Where one turn sends some rows of the set: a few examples, then the rows asked:
kur:   2  17   3  20   4  -4  18  10 -15  13  -1 -37   6   1  12   0  -1  -5   6   2  -2  -1  23  -4
dev: -11  -2 -11  13 -29  12  -8   9 -15  25   5   1  13  29  15 -11 -13 -14 -23  34   0 -23  11  14
supa:  -8  -2  -6  -7 -19  13  11  12   5  52  -5 -14   7 -16  13   0  -8  -9  -5  26   3  -7   7  -8
kilem:  -2  14  -3   1 -33 -12 -15  19  -8  16  -6   1   1  -1 -22  -6  -7  20 -11  -5  23 -25  14  19
kem:   1  -3 -12  10 -29  -2 -13   3 -18   5  -4  -6   7  -1  14   2  10  -8  24 -17   7   2   4   4
Vagek: -18  -1  -4  11 -24 -13 -10  18   5  25 -11 -24  -8  25   1   9  -1 -20  13   1   9 -34  -9 -10
noto:  -7  28   0   8 -19  26  10   4   2  18  -4 -14 -14  29  -1  14 -20  19   8   2   7  -8   1   9
lik:   9  11   5   9 -15  -4  -4  28   8  -8   7   0  -2  -1  28  21  15   6 -24   6  -2 -29   5  -9
nat:  -2   1 -16 -10  -7   1  -5  14  12  46 -10 -12   9 -19   3   8  -1 -18   6   8  -5   0  10  -9
sirid:  -7   7  -5 -19  -4   4  -5   3  -5  18 -11  11  -1  -4  12  20   8   8  -9  42   2 -21   8  23
Nifit: -10   8  -4  -7 -19  11  -8  20  38  12  -3 -12  -6   5   9   3  21  -6  -7  13 -13 -27  24  28
pip:  -6   3  -1  21 -28  19 -29  -8   1  23   6 -10  -5  10  -1  12   5  -7  25   3  10   8   9  13
nago: -16  -9   7  -6 -26  12  -3   5  22  39   0  -2  -5   9  16   6  18  -2  12   9 -10 -22   2  34
Zuk:  31  27  -1   2 -25   4   0  23  23  15   1  12  17   9  -4   8  13  11  11  15  -2 -26   6  14
Muk:  -6  -6 -13  15 -15  10  -9   3  -4  31  -7  12  25  17  23   1 -12   0 -25  16  -8 -12   6  25
kavez:   4  20  14  29 -31   0 -12  45  19  19  20 -14  -5  15  16  13   8 -12   7  25  -4 -16  11  15
sado:  15  -5   3  21 -16  10  -8  -3 -14  34   6  -2  22  34  18   0  -1   3 -25  23  -3 -21  11   9
Lelan:   0  -1 -22  12 -12  10  -4  -4  -1 -14 -12 -15  -2  -4   5  -5   3  -8   1   5  16   3  18  -1
vas:  -5  -6  11  -5 -25  -5 -15  20  -2  21   7 -25 -16   3  -1  -4  -5  23 -22   3   6 -20  40  12
Sirem:  -8  23  -1 -22  -9  -9 -20  24  -9  25 -11   5   0  -5  12  10  19   7   2  17 -21 -23  12   9
fop:  -3  11 -18  13 -12   0 -20  24   0  23  -6   2  25  16  22  -6  -1  -2 -27   3 -23 -16  18  16
ropur:   4  39  -6   7 -22  12   2  25  -2   8  11 -17  -9  30  11  22  -2  13   7 -11   4 -10   9  15
dute: -11 -12  -1  22 -18 -11  -4   6   3  41 -12 -18   6  21  12   1   6 -12  16  14  20 -35  -2  -6
Dofan:  17  17  -8  18 -17 -15 -21  32  11  20 -16 -20   1  21  13   7  -6  27   6  20  -9 -22   4  -8
ren:  -6   7  22  28 -32  17  -5  20  24  28   3  -8  -6  13   2   5 -15  -6  10  39  -1 -14   1   9
Dis:  -9  10   9  -7 -31  27  -1  11  -6   0 -19 -22  -3  15   6  11 -17  -7   0  -6   8  -6  19 -11
pag:  -5  -8  19  10 -21   7   1   2   0  19  -8  10  -4  -1  20  11  -3  14  -6  10  -4 -23 -17 -16
fufa:   2   6  -8  16 -26 -13 -12  24  22   1 -12 -20  23  15   7  14   6 -17   0  13  21 -43  20   0
tudo:  -8  11   0   5  -2   5  12 -11  -8  22  18 -20  -5   1   5  -1   1   7  24  16 -13  -7  24  20
Tukav:  -2   8   1   0 -22  14   5  18 -23  10   6 -24 -13  23  30  19   7 -11   0  -9  18  -1  15   2
tusav:  -7   0 -12   8 -26  -9  -4  19  14  -3  -4 -21  -2  25   4  26  -1 -24  -2  15  25 -37   2   6
zep:  -4  -2  -1   9 -33   2 -17   8   1  32   5 -38   1   7   7  21  11 -13 -14  43  13 -14  -1  26
Fenul:  23   1  12   4 -11  -5  10  15   2  -5  19  -8  -4   1  20  32   1   7 -13  18  -4 -22   3  -9
sebug:  18  11   2  15 -22   6 -21  15  -4  20  -1  -8  31  29  10  -6  -1   1 -26  12 -19 -27  22   1
lova:  10   0  22   2 -15  -4   3  10  -2  16   3  -6  -5  -1  10  15  -9  12   1   8 -20 -22  -7 -26
Supam:  -2   4  13  21 -12  -6 -14  20  -1  27  -3  -7   3  -6 -11   9 -23  14 -13  16  27  -4  33  18
Noz:   7  10  14  11 -20   1  16   0 -15   2  -7 -20  29  -1   7  21 -15  -5  16   0   6  -5  15  12
nuf:  -3   8 -12   8 -19 -14  -6  15 -14  24   6  -4 -14   3 -11  -7   5  20 -17   3  32 -19  12  22
Biz:  -3 -15  18  -6 -38  -5 -12  12 -11  26  11 -14  -5   5   4  10  -8  23 -11   1  14 -19  29  26
zene:  -7  14   6   4 -42  -2 -34  22   7  31  -8 -41  10   2  -5   9   7 -12  -5  23 -11 -19   4   9
dazeg:   0   9  14  21 -15 -18 -22  33 -10  37   7  -8   4  -4  -1  10  -9  13  -4   1  18  -4  31  18
Pes:   0  17 -12  21 -21  17 -33   7  14   1   8 -20  -8   8  -3  10  11  -9   9   6   7   4  28  10
sivib:  11   1 -21 -12 -14  -1  -1  17  14  25   3  -6  19 -16  11  31   4 -23  -1  14  11  -2  16  12
kez:   9  13 -11 -14 -33   0   1  35   8  25  10 -12  26 -16  21  21   4 -18  -9  12   3 -15  20   7
lek:  -6  13  -9   8 -38   1 -21  29 -14  19   6  -1  21  27  14 -11  -6 -16 -18  16 -15 -28  18  10
tigop:  20  16  -6  11  -5   8  12  10  16  38   4   5  -7  13   2  -8  16  14   8  26   4 -18  -2   6
pid:  20   0  -6  18 -21  -9  -8  14   5  19  -8  -7   4  25  20  27 -11  27   5  34  14 -19  -5  14
soli:   0  23   1  -3 -18   3   3   1   0  -2  15 -17  13  -4   0  10  -3   7  22   8 -18 -15  33  25

Pes turns into -> tudo
zene turns into -> sirid
Now find these:
Zuk turns into -> ren
sado turns into -> lek
kilem turns into -> Supam
pag turns into -> fufa
Lelan turns into -> kur
nat turns into -> Fenul

